Each named turn below is shown by a few rows before and after it. Which turns, in which order, take the first row of each later pair to the second? The first pair is answered.
turn k229:
[ -2   5 -17  10 -19   3  -3   5 -23 -18  -5  -1   3   4   3  -6   6   1
   0  11  12  17   5 -18  -1  -5   3   8 -16  -3  -6   8  -6   7] => [  1  -5 -11  12  -9   0 -11   1 -17 -19   4  -4   3   5   6 -16   1  -7
   6  11   7  14   0  -5  -5 -17   3   7 -22   1 -11  10 -10   7]
[  8   3  14 -13   3  -7   6   7   1   5   3  10  13   1  -2  -1  -7   7
  11   0  -8   3  12   7   8   5   3  10   8  -2  -6   0   7  -9] => [  7   4  14 -11   5  -6   7   7   0   4   3  10  13   1   0  -2  -6   8
  11   1  -7   3  13   7   7   5   4  10   8  -5  -5   1   7 -10]
[ 29   3   7  -7  -4 -20   7 -17   6  21  -8  11  10 -28  15 -17   1  -7
  -3  -3  -6 -33  10  19  -4 -12   1   8   9   1  12   0  23   3] => [ 17   7   1  -5 -19 -15  12  -9   2  25 -11  19  18 -31  11  -1   5   2
  -8  -3  -9 -31   6  14  -4  -2  -1   5  15   2  14 -11  29  -1]
[ -1  13 -14  21   3   4  13 -22  -8   3 -16 -12 -12  -2   2  -7   6  -7
 -19 -16  -3  -8  -5  -7 -12  11   9  -4   4   1 -18  -6  13   7] => [  2   6 -12  24   5   3   9 -25  -5   2 -11 -12 -11  -2   3 -12   2 -11
 -15 -15  -3 -12  -7   2 -15   6   7  -3   1   5 -18  -5  12   4]
turn k306:
[ 19 -12  22 -42  23   4 -19   5  17  -7 -13  23  -6   8  11 -19 -26 -14
   9  -2   8  -8   7  -1   5 -17  15   6 -22  10   3  -2 -16   5] => [ -1 -12   9 -35   0  20 -15  32   0 -17 -20  21 -11  15   0   6 -17   7
   2  -1   6  19  -2 -22   0  -1   5 -10 -26  10  12 -15 -31   4]
[ -6 -10  10 -17 -17  28  -4  -5 -18  12  -8  -2  12  -4  -2   3   7   9
   0   1  -6 -13 -23  12   2   4   7  -3   0  22  -4  -9 -11  -3] => [  5 -10  16 -22  -3  19  -7 -15  -6  15  -3  -1  16  -6   6  -8  -1   0
   6   6  -3 -24 -15  18   5  -4  12   4   4  19  -5  -2  -8  -1]
[ 13 -21  10   4   8  -8 -12 -18  12 -10  -2  -7 -10  -5  12 -27   0 -19
  -4 -19  -5 -19   2  13   0 -19  15   4  -4   1  -5  16   5   7] => [  6 -27  15  -7   6  -7 -15  20  13 -26   7  -7 -10   2  15 -13  -2  -2
   6  -8   2   8  12  -8   4 -16   7   5  -4 -13   6  18 -21   5]
turn k797:
[  8 -30   5  -5  -2  -3 -19  20   2  -6  17  -4   6  11   6   5 -11   2
   3   9  -5  16  -2  12  -3  -5 -11   1  -7   5   2  -6 -14 -22] => [  8 -29   7  -7   2  -3 -19  15   6  -8  20  -3   3  11   6   3 -13   0
   5   8  -2  13  -2  13  -4  -7  -8   1  -6   6   1  -6 -15 -20]
[ 15 -13   0  -3  15  -3  -1  16  -6  -4  11  -6   9   7   1   8 -17 -13
  20  19   3  14  -8   6   7  13  -5 -11   8  11  -2  14   2 -37] => [ 12 -11   0  -4  15  -3  -3  17  -5  -4  12  -4  10   7   2   8 -15 -13
  23  22   4  14  -6   6   8  16  -3  -8   9  13  -1  14   3 -38]
[ -1 -12  -8  -1  -4  -2   6  24   1  -1   9   7   2   6 -13  22  -6   0
  -5   3  -8  12  16  -8   7   5  -7   3   4  -1  -2  -4   3  -8] => [ -5 -17  -9   6  -3   2   2  22  -4  -2   9   4  -6   6 -15  18  -4  -2
  -5   2 -12  14   8  -4   0   6  -9  -6  -2   5  -3  -5  -1  -9]
Now pairs of rows:
Each pair is 2 to 4 turns apart.
[-10   0  22  -7  -8  -6  -6  26  10  -9  27 -17  -8   0   1  15  10  31
 -11  -1 -11 -10  48 -18 -14  -6   1  14  29 -20 -26   3  -4 -35] => [ -4 -12  25  -3  -4 -10 -14  21  15 -10  34 -19  -8  -1   2   5   2  21
  -8  -2 -17 -18  43  -3 -20 -15  -4  14  24 -13 -31   5  -4 -38] | k229 k229
[ -4  26  -3   1  -3   5   6   4 -12   4 -11   1   0  -3  -4   5  14  13
  -5  -4   7  11   9 -28   5  20   6   2   0 -10  12  -2   0   9] => [ -6  -4  -4   1 -14  12  -4  27  -8  -7   0   3   3   3  -5  17   6  17
  -3   1  -7  19  -7 -11  -6  11  -8 -10 -11   2   8 -14 -12  -7] | k229 k306 k229 k229
[ -3  12 -13 -13 -11   2   7 -32   2  28  -7   1  25 -15  10   7   9   4
  -1   4   8 -27  14   5  20   4  12  15  16  -4  -8  -8  28  -5] => [-20  12 -22  -6 -28  15   8  -8 -15  18 -12  -1  17  -8  -2  28  20  22
  -9   5   8  -9   5 -12  16  19   5   0  13  -3  -3 -18  19  -7] | k306 k306 k306
[ 10   5  -2  35   5   7 -14  -6  -4  -5  11  -9 -16  22 -10  -8  -8 -22
 -15 -24 -21 -12  -4   0  -7   0  12 -16 -30  16 -12   3  23   8] => [  0 -11  -4  23 -14  12 -18  22   2  -8  18   0  -3  22 -10  12 -10 -10
 -16 -17 -30  -6 -13   7  -8  -5   0 -18 -30  17 -13  -8  20  -9] | k306 k306 k229 k306
[ -6   8   4 -24 -15  -3   8  25   7   4  -2  14  18  -3   8  29   4  21
  -1  17   4   4  16  -9  17   8  -9  17  10 -16  11  -8   2 -14] => [ 13 -24  17 -19  10  -9 -11   9  24   0  17   9  10   0  15  -1 -15  -2
  11  18  -5 -11  11  22   5 -19 -12  19  -7  -1  -5   3  -7 -16] | k229 k229
[  0 -14   2  21 -24  26 -24  13  -6 -19  15  16  -2   9 -12   7  11   8
  -2   2  -5   4 -29  28 -25   5  -3 -38 -37  21   0  -9 -14   4] => [ 11 -23  19   0  -7  12 -29  31  14 -31  27  15   5  13   4   0  -1  10
  15  15   5  10  -4  19 -14  -8  -1 -24 -38   8   4   6 -31   6] | k306 k306 k306
